In the data rows, 128 means zero.
Here are some rows, each followed by its group. Groups can overlap.
[124 134 123 125 145 131 169 130 152 176 159 137 133 135 121 117 126 159 141
 139 160 110 123 116 123 158] 0
[130 153 132 137 129 137 152 108 146 106 112 105 148 133 113 153 129 160  88
 140 141 133 124 132 143 102] 0
[ 93  85 125  58 139  97 126 199  84  91  94 207 149  66 121  95 119  51 195
  61 105 126 133 175  42 146] 1
[144 118 111 141 144 178 154 143 139 175 174  85 160 137 127 105 142 135 145
 154 167  77 101  91 117 195] 2
[130 110 155  70 102 134 165 195 134 102  93 143 137  77 120 145 140  94 156
  94  84 122 144 141 133  99] 1
[103 118  75  84 186 135 125 159 119 168 155 133 122 142  78  92 136 137 161
 107 164  95 131 133 112 147] 3
[149 153 157 170 100  80 119  74 133 129 128 133  87 149 176 146 102 104 116
 174  94 177 127 156 118  89] 4
[179 141 163 200  88 139 152  81 168 128 132 118 106 169 177 162 127 129  75
 196 125 137 114 107 170 104] 5
[ 99 139  88 117 142 114 107 101 118 134 119 110  82 154 134 142 113 169  97
 129 122 156 127 136 143 138] 3
[135 113 130 149  91 137 107 123 160 125 119 112 118 113 139 160 125 147  98
 145 105 168 128 135 169 111] 6
[141 144 153 149 105  79 108 120 142  78  68 155 126  94 144 170 140  99 110
 102  79 198 147 179 136  63] 6
[200 205 160 121 103 127 100  92 123 109 103 140 155 119 134  87  75 133 143
 157 183 142 216 165  85 105] 2
[173 144 119 173 107  79 128  78 152 118 146 131  96 160 176 168 168 125  73
 204 102 156  87  97 121 112] 5
[ 83 135 122  75 172 100  81 135  99 115  90 176  97 102  90  67 112 124 173
 103 117 116 171 180  90 124] 3
[162 157 146 153  72 179 166  97 154 158 139 101 178 149 128 138  95 181 115
 171 173 118 151  98 152 126] 2
[144 139 140 160 145 130 168 118 117 125 146 138 141 136 139 147 117 131 123
 138 142 127 120 106 166 162] 5
[156 157 153 119 100 150 142 135 113 152 121 171 171 107 102  77  88 129 163
 110 177  83 160 130 103 130] 2
[128 133  87 159 155 173 139 110 175 147 156  78 160 145 111 146 121 180  95
 164 150 120 119  87 141 132] 0
[ 81  95  87  64 194  91 127 158  69 159 137 185  81 126 110  60 133  92 219
  96 133  87 114 118  53 191] 4
[142 120 135 170  98 124 130  99 131 139 142  99 113 114 161 147 142 113  95
 136 120 147 123  99 144 124] 5
[ 89  96 118 119 126 133 107 127 137 147 137 120 108 122 133 161 130 130 102
 102  92 163  93 124 157 131] 6
[170 218 178 154  96 112  96  82 124 112  82 140 168  99 123  88  48 167 128
 164 167 156 219 174  84  61] 0
[145 176 167  93 123 116 130 120  87 146  90 194 139 106 101  49  43 162 184
 138 178 123 182 187  61 122] 0
[185 179 163 197  73 106 145  65 156  94 120 117 141 123 175 139  87 144  92
 181 134 162 189 136 125  74] 2
[172 207 152 154  70 114  98  83 183 114 105 105 150 149 122 141  63 177  89
 193 140 182 196 164 161  63] 0
[109 143 100 140 153 145 112 128 126 154 146 129 140 141 112 130 132 165 127
 119 163 108 117 103 134 137] 0
[156  98 142 152  71 137 187 155 168  94 115  92 181  97 142 188 158 103  88
 100  78 163 123 149 180  92] 1
[118 134  85 163 124 182 168 129 180 153 180  54 164 181 114 133 131 194 106
 157 166  88  96  70 180 153] 0
[103  59  95  92 145 158 155 208 133 113 156  94 125  90 115 153 172 111 142
  76 102  90  91 103 141 166] 1
[140 128 145 114 139  99 160 118  76 105 151 193  85 121 123  90 100  80 177
 118 165 105 137 133  78 140] 5
[ 98 124 162 108 164  96 141 162  85 127 117 162 123  98 101  79 134  86 176
 108 133 114 147 150  71 128] 4
[134  81 144  84 128 125 114 191 112  90 107 161 149  64 137 122 159  63 151
  85 115 120 128 151 131 145] 1
[156 173 134 190 110 169 150  96 192 141 163  85 180 140 120 159 112 195  85
 176 146 140 155 104 170 107] 0
[141 141 112 122 162 129 134 121 120 169 140 128 132 140 125  99 126 157 138
 125 144 120 121 122 134 142] 4
[125  78  83 148 167 131 178 122 103 161 183  99  94 150 162 133 159  90 129
 117 100 102  75  72 134 160] 5
[113 134  86 172 143 149 104  90 153 138 127 111 115 164 123 160 104 180 100
 171 108 157 130 133 138  97] 3
[124  77 179  92 111 141 120 199 106  93  98 154 156  84 120 148 143  90 149
  74  92 148 124 130 124 119] 1
[146 138 129 126 117 166 151 130 129 153 170  92 136 146 119 112 140 135 146
 128 164 100 113  83 136 146] 2
[ 83  56 104 183 165 130 170 141 126 179 186 101  90 152 152 149 200  89  81
 131 109  93  56  65 165 179] 5
[138 110 118 145 126 122 148 122 113 169 154  88 128 154 158 145 160 105 108
 116 143 123  78  70 143 163] 5
[145 142 119 104 140 129 160 133 105 162 136 147 132 156 113  69 109 134 174
 120 189  79 147  99  91 135] 2
[ 84 117  99 127 120 167 132 153 152 163 159  98 140 146 128 133 138 183 119
 116 139  87 110  92 138 157] 0
[ 76 102 104  95 203 111 149 155  67 179 157 143  98 152 104  68 148 104 181
 109 156  59 113 111  70 205] 4
[101 101  91 152 176 109 135 119 117 152 175  99  70 150 161 159 173 120  96
 158  99 104  55  96 144 152] 4
[147  97 134 102  77 106 130 185 119  67  93 150 134  56 111 127 142  73 152
  95 102 133 145 160 116 121] 1
[177 172 131 167 117 174 151  77 173 148 145  80 172 148 142 149 108 205  80
 168 161 147 136 106 179  97] 0
[175 191 196 117  70  91  95  95 139  50  40 164 126 101 159 131 109 134 116
 159  93 205 196 194 119  49] 6
[119  57 152  89 118 117 148 202 117  78 105 158 148  75  97 139 163  85 161
  79 107 119 123 146 136 162] 1
[164 149 138 130 130 162 175 149 119 152 159 108 183 134 113  95 113 143 149
 140 180  80 140 104 131 145] 2
[159 132 144 157 112 144 145 107 139 112 156 108 129 141 130 147 143 121 109
 158 113 121 106 112 167 137] 5
[119 125 108 161 172 100 112 106 104 145 127 139  82 155 153 143 151 109 110
 118  97 149 104 115 122 157] 4
[193 164 169 149  89 124 137  85 158 120 113 110 147 142 123 145  98 128 115
 164 147 147 141 123 128 126] 2
[108 131 150 107 107 126  93 142 139 107  87 167 134 104 133 136  98 106 120
 126 121 144 136 154 100  89] 6
[175 163 152 211  70 166 145  69 184 134 155  62 164 178 176 169 125 187  46
 213 147 142 110  80 189  97] 2
[125 153 112  58 140 102  77 148  91 135 104 186 121 114  96  77  89 124 175
  93 152 106 154 154  89 134] 0
[166 172 158 130 114 115 168 113 132 147 127 137 154 107 129  92  74 129 160
 158 167 108 155 134 114 119] 2
[ 94  46 121  87 122 138 137 196 126 120 120 111 122 103 147 156 201  63 131
  47  79 114  59 130 167 165] 1
[122  92 176 121  94 104 102 163 109  85  95 146 119 102 143 163 152  71 121
 114  95 147 125 144 135 106] 1
[ 56 100  75  77 187 145  93 179 114 176 166 150 103 140  88  99 154 144 156
  73 119  93 106 135 107 177] 3
[123 170 142 103 140 154 141 147 120 147 113 188 158 108  83  91  76 159 167
 105 182  96 173 148 107 130] 0
[143 165 171 126 125  66 141 108  72  98  95 206 112 115 134  68  82  69 172
 124 129 140 176 177  53 140] 5
[124  99 139 111  92 112 144 172 154  89 103 105 154 102 134 169 161 104 125
  90  83 142 134 134 136 107] 1
[146  60 152 146  92 127 128 156 147  90 106  84 138  63 148 210 196 113  84
 103  41 171 100 152 172 124] 1
[104 157 120  97 153  76  95 131  93 158 108 155 118 126 103  86  85 128 155
 138 144 124 162 177  68 114] 3
[161 120 133 144  71 104  95 105 151  85  85 134 126 125 126 169 128 143  89
 152 105 198 158 155 153  84] 6
[124 138 128 126 146 106 113 102 109 128 114 159 109 126 130  91 109 113 142
 141 124 126 133 131  88 139] 4
[152 131 141 161  97 104 106 103 166 123  96 125 143 127 131 190 145 132  58
 147  54 175 124 151 168  80] 6
[137 145 170 125  90  85  81 121 128  57  68 173  93  98 144 136 122 113 113
 110  84 184 163 175  91  77] 6
[178 189 138 171  86 147 132  73 177 108 128 113 136 138 139 151 106 194  79
 181 132 172 147 132 168  75] 0
[146 113 106 145 158 162 173 138 163 182 175  90 161 157 119 138 143 136 120
 149 194  75  89  70 169 171] 2
[124 124 120 128 130 103 119 100 103 128 151 130 114 154 140 126 129 132 138
 165 107 112 110 129 108 144] 4
[123 144 118 154 135 204 127 150 132 169 149 111 160 141  88 120  95 165 121
 112 166 100 120 112 144 144] 0
[115 136  76 123 166 108  91 114  98 134 118 185 102 156 124 144 109 140 142
 131 117 127 129 138 132 128] 3
[152 125 142 130 130  99 138 116 119  99 127 135 118 124 141 112 126 100 129
 151 115 126 142 119 120 130] 2
[ 80  90 113  97 134 156 171 178 168 139 145 115 142 122  96 152 158 132 130
 125 132 121  91 112 162 160] 6
[136 152 132 145 110 163 140 117 169 114  98 112 155 110 116 146  92 150  92
 147 147 151 160 136 138  85] 0
[184 152 221 104  58 105  84 155 113  46  40 170 157  56 133 153 103  99 143
 136 118 182 202 203 128  82] 1
[106 120  87 115 160 115  95 117 128 157 167 132 107 142 123 121 114 134 140
 163 127 118 126 124 117 155] 3
[109 144 115 122 127 172 130 142 133 137 148  77 171 130  76 105 116 184 146
 132 185 101 155 114 146 110] 0
[ 80 137 119  74 184 145  69 143 109 140 105 157 105 152 113  97  96 163 162
 112 142 128 150 169  99 156] 3
[129 103  89 143 125 181 154 140 151 169 181  98 124 139 137 130 168 147  95
 160 125  88  88  67 138 167] 2
[185 172 163 147  83 154 120 101 130 104  99 142 167 118 146 122 100 128 129
 161 130 130 178 147 134  88] 2
[135 147 107 173  80 149 126  99 187 142 118 104 154 153 141 151 111 197  81
 144 151 147 130 106 159 106] 0
[139 149 118 125 118 135  88 118 121 132 137 129 124 141 108 140 114 118 119
 124 150 115 148 141 128 124] 0
[146  99 193 103  85 121 146 169 141  88 104 158 164  69 124 135 134 123 133
 106 107 138 135 160 146  85] 1
[ 86 102  76 144 159 128 175 139 129 183 175 112 129 145 107 117 154 116 130
 110 139  75  78  67 135 160] 5
[131 116 139 144 136 109 173 108 113 138 143 114 110 118 158 135 161 123 116
 145 126 118 108  98 122 160] 5
[131 148 119 169 134 127  68  74 160 134 107 120  73 160 152 153 132 154  68
 164  92 172 126 134 154 114] 3
[135 136 140 138 117 139  72 123 144  95 109 143 155 120 144 159 116 156 110
 112 108 151 157 154 154  78] 6
[118 111 122 116 178 135 135 127  82 157 143 128 106 161 115  98 124 110 164
 129 141  91  61 116  86 170] 4
Group 2 spreads out most along one direction. Which 3 other groups' directions of most spread are closest to that one, closest first?
6 1 5
Which 4 groups are nearest to each row below, nearest first, going by the distance to the centre of the group?
[174 233 159 148  83 111  82  63 149 126  72 143 167 113 122 102  60 181 103
 199 146 175 218 166 119  66] >> 0 6 2 3
[132  85 109 169 138 152 138 129 138 124 167  98 103 127 136 176 184 119  91
 157 108 126  72  85 167 158] >> 5 4 2 0
[ 87 112  77 130 182 124 134 120 119 172 178  97  97 193 125 116 158 147 138
 133 145  86  78  64 121 175] >> 4 5 3 2
[128 145 102 120 175 125  86 131 123 101 113 138 106 145 100 118 100 141 155
 117 140 112 123 147 104 125] >> 3 4 0 2
[ 42  69  65  75 197 127  95 166 105 194 163 119  73 154  83  87 158 100 159
  66 132  74  74 133  98 196] >> 4 3 5 1
[ 87 130 120  94 147  81  73 141  90 102  75 187  96  97  93  76 100  99 188
 107 138 124 163 184  50 124] >> 3 4 1 6
[107 132 120 114 157 201 162 168 151 185 167 122 187 136  83  98 127 184 158
 127 208  56 139 113 141 155] >> 0 2 3 4
[ 99 109 151  64 144 110  69 171 106 121  79 176 120  88 106  92 112 134 172
  97 122 122 148 172  94 135] >> 3 1 4 6
[155 136 146 164  88 167 173 114 183 134 147  75 150 161 151 147 131 121 109
 162 153 123 113 104 140 150] >> 2 5 0 6
Which 4 groups are nearest to each row below, nearest first, going by the distance to the group's nearest row?
[ 90  83 111 106 181 135 179 148 105 138 165 136 114 143 132  77 126  95 172
 104 165  84  97  96 116 182] >> 4 5 3 2
[116 127 113 110 177 103  97 141  75 141 116 183 109 152 107  78 128 111 183
  89 142 100 126 134  70 148] >> 0 4 3 5
[ 89  70 101 101 181 141 180 179 108 194 190 119 122 165 127 115 195 114 153
  97 138  47  46  62 117 223] >> 5 4 2 1
[135 139 158 161 134 167 186 116 166 161 181  92 141 150 126 147 155 133 101
 141 175  96 118 101 160 145] >> 2 5 0 4
[ 98 129 104 104 189 101 156 119  76 123 141 154  84 151 137  90 119  99 175
 124 153  82 124 125  82 156] >> 4 5 2 3
[ 78 115  54 130 160 130 114 132 130 155 135 114 117 161  95 128 139 155 143
 122 124 118  95 144 111 167] >> 3 0 4 5
[105 103 120 101 122 117 118 153 118 122 124 125 101 110 109 147 134 124 140
  63  94 147 117 127 149 119] >> 6 1 0 3
[117 171 138  87 116 166 154 119 115 107 101 136 148 112  96  88  70 144 140
 137 172  94 176 148 140 117] >> 0 2 4 6
[124 112 104 132 122 166 160 137 156 143 180  80 114 139 127 136 161 149 114
 110 137 113  81  56 157 155] >> 2 0 5 6
[133 115 128 122 153 118 140 122  92 152 156 139 117 126 143 112 148  89 138
 116 130 108 105 112 116 175] >> 5 4 2 3
[100  96 116  92 165  97 113 159 111 144 163 151 110  94 127 101 145  76 175
  98 128  87 106 108  77 166] >> 4 3 5 1
[135 116 145 172 125 166 185 130 152 154 163  77 180 138 127 131 162 166 115
 174 165 103  95  65 179 138] >> 2 0 5 6
Group 6 spreads out most along one direction. Which 3 other groups' directions of most spread are closest to that one, closest first?
2 1 5
Group 5 spreads out most along one direction. Which 3 other groups' directions of most spread are closest to that one, closest first?
0 1 6
Which 3 other groups have their centres nearest to the centre of group 1, nearest first?
6 5 4
Which 3 groups are nearest to each row below, nearest first, going by the distance to the group's nearest row?
[128 129 100 122 171 153 170 124 152 144 174 100 158 161 113 117 117 164 112
 134 162 102 111 112 156 131] >> 0 4 2
[110  92 144  60 147 120  99 178 105  85 118 163 111  92 111 103 141  59 164
  64  91 147 156 180 113 129] >> 1 4 3
[157 169 158 130 111  86  97 105  99 124 101 170  96 117 117 105  91 120 153
 123 125 130 163 164  80 139] >> 4 5 3
Which 3 other groups have their centres nearest to the centre of group 2, nearest first?
0 5 4
Which 3 groups are nearest to each row below, nearest first, going by the average distance to the group's rows?
[161 104 170 107  97  78 116 160 134  61  90 152 111  71 150 163 155  65 120
  97  61 170 123 160 166  98] >> 1 6 5
Group 0 spreads out most along one direction. Which 3 other groups' directions of most spread are closest to that one, closest first?
5 3 1
Which 4 groups are nearest to each row below, nearest first, going by the average distance to the group's rows?
[130 139 148 109  93 108  98 134 152  96  87 115 139  92 138 150 114 113 116
 105 111 181 164 174 170  77] >> 6 1 0 3
[167 131 159 120  98 148 170 126 115 113 140 133 149 110 113  95 110 122 161
 145 159  95 160 118 123 138] >> 2 0 5 4
[ 85 117  66 106 198 104  65 148 101 135 134 124  87 137  99 117 136 136 133
  98 120 131  95 129 128 151] >> 3 4 5 6
[154 157 124 157 114 159 146  94 156 160 178  67 139 123 135 158 134 193  80
 146 149 130 130  85 180 116] >> 0 2 5 6
[127 133 109 111 135 153 141 137 142 123 132 134 113 133 120 121 117 134 126
  97 114 124 117 117 138 155] >> 3 4 5 0
Which 3 groups are nearest to each row below, nearest first, going by the distance to the centre of the group?
[146 142 147 128 109 125 151 108 105 102 121 155 123 125 140 117 137  93 141
 117 141 138 135 121 100 125] >> 5 4 2
[ 46 105  50 123 207 154 119 139 136 197 168  96 111 166 109 144 159 166 131
  89 141  94  64  88 128 171] >> 3 4 5
[118 120 110 143 121 136 118 106 151 133 133 119 109 150 163 162 142 131 111
 151  89 143 112  99 154 112] >> 5 6 0
Group 4 spreads out most along one direction. Which 3 other groups' directions of most spread are closest to that one, closest first?
3 0 2
Which 3 other groups have their centres nearest to the centre of group 4, nearest first?
3 5 2
Which 3 other groups have their centres nearest to the centre of group 6, nearest first?
1 0 3
